Each row is where one point has got to under a steady rotation. How many steps took it there?
The counts run from 0 to 114.
[126  88 145 158 160 108 163 104 164 100 134 131 159 162 108 133 138 115
 151 102 177 143 122 168 113 174 173  87 148  89 111 141 139 143 129 119
  96 113 142] => 24
[160 119 151 171 175 128 173 116 154 110  86 137 163 167 154 109 135 127
 120  80 148 128  90 100 146 129  88 103 154 115 132 136 136 128 172 132
  97 121 135] => 94
[110 136 163 179 179 115 193 138 142  84 132 117 144 122 151 102 117 130
 148 101 162 139 125 175 134 161 171 123 163 119 131 132 154 142 160 125
 144 148 142] => 75
[121  85 142 143 157 113 149 111 173  94 136 124 169 178 103 154 146 105
 151  85 149 141 119 138 120 175 153  85 141  82 107 138 132 143 143 126
 100 110 151] => 28
[128 120 140 170 160 115 144 131 163  88 106 130 164 166 161 138 132 134
 128  58 134 133  98  95 139 157 110  99 177  92 119 142 145 141 168 141
 105 131 134] => 88
[124 103 144 167 167 103 182 100 136  97 116 143 151 156 128 100 129 131
 154 121 193 137 127 180 109 150 166  92 145 102 128 152 141 131 131 118
  96 128 139] => 19
[144 110 109 158 148 103 169  66 149 107 104 106 116 105 110 138 141  88
 123 122 166 134 131 135 116 174 107 111 152 116 101 133 143 140 192 144
  79 113 139] => 108
[122  82  96 146 160 123 174  73 144  92 126  93 120 109 123 140 105  94
 134 124 124 145 115 152 144 180 127 122 152 125 109 125 107 165 193 115
 141 107 125] => 53
[111 130 152 181 164 112 163 139 163  85 140 111 146 128 149 131 127 133
 145  76 155 145 127 151 129 184 162 112 185 100 118 128 157 149 157 137
 127 138 135] => 80
[128  83 101 148 164 128 177  72 142  98 126  90 118 110 121 140 105  91
 135 129 129 146 115 155 144 178 128 121 151 128 111 120 105 167 191 114
 138 105 123] => 52
[ 93 105 113 145 159  99 184 104 125  59 101 128 146 142 149 103 106 127
 137 116 113 113 108 131 152 139 128 136 119 125 127 162 137 147 203 122
 165 150 152] => 64
[101 128 144 163 177 109 200 123 124  71 108 130 149 137 153  84 111 134
 145 119 143 121 110 157 147 134 147 132 128 132 138 152 148 142 186 119
 159 157 152] => 69
[120  91 138 130 165 120 152 112 163  89 124 125 174 197 110 159 147  96
 154  84 133 141 103 113 123 156 124  84 132  91 111 139 116 140 161 133
 104 113 152] => 32
[107 133 153 169 180 112 202 130 128  73 116 126 147 130 154  86 113 134
 145 118 151 127 117 165 143 141 157 129 139 131 140 145 151 143 176 118
 155 156 151] => 71
[115  92 115 150 135  71 164  65 155  76 112 102 143 112 141  94 125 132
 145  87 121 127 142 126 128 156  93 105 118 112 111 152 155 126 176 142
 108 143 142] => 4
[141  93 116 149 184 147 189  77 131 108 119  96 123 124 127 133 110  86
 140 136 149 152 103 158 140 159 118 111 151 136 129 109  93 159 181 108
 127 105 123] => 48
[107 134 159 175 181 116 198 135 136  80 125 123 147 125 151  91 116 132
 147 112 160 134 121 173 139 150 164 126 150 127 137 138 152 141 167 121
 151 151 144] => 73
[136  88 109 151 173 139 182  75 139 104 124  93 118 115 122 136 106  86
 139 133 142 151 111 158 141 171 124 114 153 134 122 115 100 162 185 110
 130 103 121] => 50
[176 117 149 173 176 128 196  89 151 128  98 115 138 121 126 105 141  98
 120 111 172 137 115 133 131 149  93 107 148 131 124 122 139 125 177 135
  85 106 133] => 101
[132 108  99 150 142  96 159  63 147  96 101 112 117 109 114 144 138  93
 124 123 162 130 129 129 114 172 111 114 149 110 101 143 141 144 196 142
  81 122 144] => 110
[116 122 141 175 155 111 145 136 166  84 121 123 159 154 156 144 130 136
 134  58 139 138 112 112 130 175 133 101 186  89 114 138 150 145 164 143
 112 134 132] => 85
[ 95 113 128 151 166 102 192 114 125  61 101 131 148 143 153  94 108 133
 139 120 122 115 107 140 149 133 136 135 118 130 134 162 141 144 199 120
 165 156 154] => 66
[112 127 146 179 159 112 153 139 164  84 135 114 150 138 150 139 129 130
 142  67 147 143 124 135 130 182 152 106 190  94 114 131 153 147 160 141
 122 134 132] => 82
[145 101 123 150 191 153 191  82 128 110 115 103 128 139 127 130 115  86
 146 140 154 154  96 155 140 147 110 106 148 140 136 112  89 153 180 109
 121 107 124] => 46
[128  87 117 156 135  79 156  62 167  85 118  90 134  95 137  97 117 125
 136  81 126 129 138 131 140 171  99 108 127 116 113 137 155 137 174 129
 105 138 135] => 1
[130 109 138 130 186 142 174 104 133  94 105 122 162 196 126 143 138  90
 157 112 139 144  87 114 131 128  93  89 128 117 133 128  93 135 177 127
 111 121 146] => 38
[169 121 156 172 179 131 183 108 151 116  84 130 159 154 147 102 136 119
 118  91 157 132  93 110 142 130  83 102 149 121 134 132 137 128 172 130
  94 114 135] => 96
[109 133 155 182 168 112 170 141 158  82 139 112 146 125 150 126 124 131
 147  83 157 143 130 158 130 182 166 114 183 106 120 129 158 148 157 135
 132 138 134] => 79
[177 119 152 175 177 129 196  93 150 128  93 118 141 127 130 102 140 100
 119 107 169 139 109 130 135 143  87 108 147 130 128 122 136 124 175 133
  87 106 133] => 100
[126 100 144 167 167 105 178 101 144  98 120 140 152 155 123 108 131 128
 152 119 194 140 125 180 108 157 170  90 147 101 127 153 142 133 126 119
  97 124 140] => 20
[142 119 145 170 165 120 158 125 160 100  91 137 168 171 160 123 134 133
 121  66 138 129  90  92 142 140  95 101 164 101 128 143 140 135 170 136
 102 127 135] => 91
[122 107 140 166 167 100 184  98 131  94 112 144 150 156 132  94 128 134
 153 126 193 137 125 179 107 146 162  94 143 104 129 158 140 126 134 122
  96 131 138] => 18
[120 102  85 136 137  88 145  62 143  78  90 125 126 128 118 143 131 105
 125 126 157 120 113 125 119 161 115 112 131 106 109 159 142 150 196 126
  85 141 153] => 114
[156 115 123 165 157 109 179  73 150 115 105 106 120 103 113 128 142  88
 122 121 170 139 131 139 116 171 104 114 151 121 107 126 140 133 188 142
  82 106 136] => 106
[170 116 140 170 168 120 193  82 151 126 102 109 129 109 119 112 141  90
 121 115 174 142 125 139 127 158  95 110 150 130 116 120 140 130 180 138
  82 105 135] => 103
[115 113 135 164 164  90 189  92 122  84 100 146 149 158 142  87 130 139
 157 128 184 130 127 168 103 129 141  95 134 109 132 166 143 117 145 129
 101 143 143] => 15
[123  86 144 154 158 110 160 107 167  98 135 128 162 164 105 139 141 110
 153  97 168 144 123 160 116 174 170  85 148  88 110 141 137 145 130 120
  95 111 146] => 25
[123  86 142 146 158 112 155 109 172  95 138 125 168 172 106 150 143 105
 153  89 156 142 120 146 119 176 161  84 144  85 105 140 133 145 138 125
  96 108 149] => 27
[ 92 101 108 142 155  97 178  99 128  59 103 125 146 140 147 110 106 127
 136 114 108 114 108 129 150 142 128 136 121 121 122 161 137 150 206 126
 165 149 151] => 63
[121 103 139 128 175 130 161 111 148  88 114 125 170 203 119 154 145  92
 157  95 133 141  95 108 128 139 103  86 126 103 121 132 105 137 172 134
 106 119 151] => 35
[120  89 140 136 159 116 150 112 170  90 133 124 172 187 106 160 147 100
 152  85 141 142 111 125 123 167 139  84 136  86 107 138 123 142 152 131
 101 110 151] => 30
[135 112 137 135 193 148 183 102 127  97 103 119 155 188 130 138 132  88
 156 122 144 147  85 125 134 125  92  92 131 126 137 123  89 139 180 121
 112 121 142] => 40
[125  85 144 151 157 110 156 107 170  97 136 126 164 168 104 146 142 109
 151  94 163 142 122 154 116 175 166  85 146  85 109 140 136 143 136 123
  96 110 146] => 26
[111  97 116 149 136  71 165  70 153  74 108 108 143 117 143  93 128 132
 147  90 123 125 141 125 123 152  94 103 118 112 111 157 155 121 176 149
 110 146 142] => 5
[171 120 154 173 179 133 188 105 152 122  86 129 155 149 143  99 136 114
 117  97 161 132  98 113 140 132  83 104 150 124 134 129 136 124 172 130
  91 112 135] => 97
[120 104  89 140 138  88 148  62 142  81  93 121 123 123 118 146 134 101
 126 125 159 122 117 124 118 163 115 111 135 105 105 154 142 148 197 132
  82 137 151] => 113
[144 109 129 144 194 155 192  88 122 107 108 108 136 156 129 130 119  85
 150 137 154 151  92 146 136 137 102 101 142 138 141 114  86 147 180 111
 118 111 129] => 44
[125  93 146 164 162 107 170 102 153 100 130 136 155 157 115 120 133 122
 151 112 186 141 125 175 114 167 175  89 149  95 119 146 141 140 128 116
  95 117 140] => 22
[123 121 141 171 157 112 144 132 166  87 112 128 163 164 158 142 132 137
 131  56 136 133 103 101 135 165 118 101 180  89 118 141 147 142 168 143
 108 133 130] => 87
[125  89 146 161 161 107 167 106 159 100 133 133 156 159 111 125 134 119
 152 105 181 143 123 171 112 171 174  86 149  92 116 144 140 139 127 117
  94 114 144] => 23
[132 120 143 169 159 117 149 129 161  93 101 133 169 171 160 136 133 136
 125  61 135 132  95  97 139 150 107 100 172  95 121 143 142 138 169 141
 106 131 134] => 89
[129 108  96 147 140  93 154  63 147  91  99 114 118 113 114 145 138  94
 126 122 161 128 126 126 114 170 112 114 145 109 102 147 141 146 198 138
  80 124 146] => 111
[176 119 155 172 180 129 194  99 150 127  92 121 145 135 133 100 138 106
 117 105 169 136 105 123 136 138  87 107 147 129 129 125 136 127 175 131
  90 109 135] => 99
[104 109 119 154 146  72 177  79 130  70  97 129 147 141 150  87 129 139
 155 108 144 123 138 133 110 134 104 101 118 114 121 169 148 113 170 149
 107 152 145] => 9
[120 110 139 167 167  97 186  97 128  90 105 146 150 155 137  91 127 135
 156 128 194 135 125 176 105 140 156  93 141 106 130 160 141 124 135 123
  96 136 139] => 17
[174 119 156 173 182 131 191 101 149 124  89 125 152 141 140 101 136 110
 118 100 164 135 101 119 137 133  85 104 147 127 131 128 136 126 175 131
  91 112 134] => 98
[124 105 139 128 178 133 164 109 144  91 110 125 170 202 122 150 143  90
 157 102 132 142  90 108 129 133  99  85 126 109 126 134 101 138 174 131
 109 120 150] => 36
[109 135 159 182 174 114 182 139 150  88 137 113 146 121 147 114 121 129
 147  93 161 143 128 169 131 173 170 117 174 112 125 129 156 146 160 129
 136 142 138] => 77
[111 125 146 176 157 110 148 139 169  83 132 116 154 142 152 143 130 133
 138  63 144 141 119 129 129 182 146 105 191  89 113 133 152 147 160 143
 118 135 131] => 83
[112  79  92 143 150 113 171  74 146  82 124  95 121 110 124 143 104  98
 133 119 113 137 118 141 144 180 129 127 145 123 106 135 116 167 198 120
 149 114 130] => 55
[132  88 118 158 138  83 156  62 168  87 120  89 133  92 138  98 114 126
 134  81 127 130 134 137 144 172 101 109 130 118 114 134 153 141 172 124
 103 136 133] => 0
[142 109 131 143 195 154 191  90 124 106 107 111 143 165 131 130 122  85
 150 136 151 152  89 141 136 133  98  98 137 138 140 116  86 145 179 112
 116 112 132] => 43
[146 103 128 148 193 151 192  86 125 110 109 104 132 149 130 128 117  86
 148 140 155 152  94 151 138 144 108 102 143 140 138 111  88 149 179 110
 118 110 128] => 45
[132  86 104 149 168 134 179  72 139  99 123  93 118 112 122 137 104  88
 137 130 135 150 112 157 143 175 127 117 154 132 116 117 102 164 188 112
 135 105 124] => 51
[123  89 115 154 135  77 159  64 163  80 115  92 140 100 139  96 120 126
 140  82 124 127 140 130 135 166  95 108 125 113 109 142 156 133 173 134
 108 139 136] => 2
